128 stands for zero in the data rows.
Some points, each followed by its number:
135 86 119 116 152 92 146 120 92 158 103 113 120 164 131 127 0
174 85 129 94 130 129 130 125 130 100 81 121 132 160 160 162 1
129 139 123 111 122 140 163 124 148 151 108 131 110 89 115 145 2
82 172 195 145 144 175 137 49 171 189 151 157 75 94 145 75 3
132 128 122 113 140 139 163 96 141 142 119 148 80 102 86 131 4
104 123 137 109 129 142 153 120 137 151 99 132 102 101 111 125 5
162 67 90 72 116 86 136 99 138 135 94 102 62 130 166 65 6
151 106 157 87 145 162 121 113 99 86 88 128 119 108 159 145 7
124 111 124 111 132 133 156 110 141 157 119 133 95 112 93 133 8
110 173 91 163 143 64 94 141 158 131 255 150 199 137 100 57 9
188 91 83 126 111 68 110 126 116 113 55 163 64 196 170 145 10
127 129 141 91 115 164 170 111 149 143 88 147 107 101 103 121 11
152 129 119 113 122 139 151 142 148 177 119 123 120 94 121 113 12
149 122 171 130 156 59 109 88 149 155 161 105 149 120 140 100 13
117 111 121 111 143 128 162 126 139 170 118 116 122 107 110 143 14
125 255 170 255 105 90 60 99 160 152 198 162 99 140 170 92 15
103 158 69 134 96 92 143 137 89 129 146 148 150 56 57 148 16
97 141 135 89 120 192 160 111 123 134 107 151 147 119 115 114 17
154 184 101 161 101 114 84 189 132 82 158 142 148 177 132 146 18
123 144 134 115 99 172 143 115 154 122 71 172 90 111 133 143 19
47 131 140 141 156 53 113 60 163 186 187 139 147 97 150 101 20
147 166 149 169 103 175 128 161 155 112 90 158 108 114 136 156 21
136 127 122 62 85 183 138 142 157 79 171 141 157 48 152 87 22
98 129 168 97 110 182 152 107 140 141 78 143 85 80 124 104 23
106 110 156 105 143 184 89 118 119 80 68 152 139 161 157 178 24
119 119 149 97 151 190 152 138 111 108 69 120 125 133 121 129 25
141 54 141 141 147 40 112 141 136 128 90 127 141 188 90 178 26
143 170 63 174 107 125 88 216 133 47 200 153 202 180 86 124 27
Which point above is nearest to each new point by angle, seen from the average point of the numbered points? Its number follows each.
121 142 112 109 117 171 161 130 118 138 146 126 185 149 92 116 -> 17
116 122 142 89 127 159 129 141 121 111 170 135 142 108 131 83 -> 22
132 145 87 106 120 160 162 146 128 112 157 161 164 155 87 149 -> 27
126 149 99 195 152 87 85 180 94 87 81 72 151 170 184 163 -> 18
134 109 151 148 155 111 109 163 143 142 74 126 146 165 127 189 -> 26
208 178 131 205 98 170 83 190 135 63 94 127 143 136 169 184 -> 21
88 118 113 110 154 127 147 122 112 147 107 121 124 116 124 153 -> 14
84 197 134 207 133 95 115 64 145 186 153 139 95 115 143 109 -> 15
138 146 158 121 136 102 114 141 125 179 115 104 96 133 138 120 -> 13
138 141 157 134 135 84 150 62 144 155 153 137 69 72 149 86 -> 3
130 129 118 96 92 164 158 132 135 140 160 116 120 99 109 107 -> 22
108 149 145 145 131 134 148 86 150 191 156 119 96 84 132 102 -> 3
99 115 118 103 152 125 160 131 124 162 117 112 133 109 114 149 -> 14
114 108 130 108 146 124 158 140 137 170 109 104 121 99 105 143 -> 14
111 162 95 132 109 167 114 145 119 69 115 193 129 146 111 129 -> 27
105 129 154 110 130 158 149 115 129 146 89 137 99 109 115 114 -> 23
132 166 105 161 102 166 97 196 149 62 173 155 168 169 114 134 -> 27
81 158 135 210 99 58 88 83 95 121 248 85 145 140 230 74 -> 15
111 111 121 121 137 114 165 129 131 175 114 102 123 99 94 135 -> 14
110 156 80 114 120 152 134 146 105 77 166 184 141 100 113 112 -> 27
125 122 117 119 125 119 159 136 133 169 116 118 126 108 111 137 -> 14
104 182 93 191 96 59 86 107 196 155 191 157 146 155 158 123 -> 15
145 95 79 76 119 122 101 122 118 100 135 128 87 128 132 48 -> 6
102 139 128 136 128 146 105 119 103 98 122 146 102 97 66 144 -> 16
110 103 65 135 122 103 116 160 78 109 196 75 176 150 116 132 -> 27
102 118 145 65 125 204 132 139 126 96 175 137 135 103 147 94 -> 22
130 128 114 122 133 137 119 166 84 56 171 115 197 149 87 137 -> 27
106 135 115 168 139 87 64 145 146 123 255 118 188 154 193 93 -> 9
106 102 124 141 153 116 157 108 130 156 127 154 103 150 74 130 -> 8
124 163 63 148 124 118 131 176 105 77 201 174 175 159 81 113 -> 27
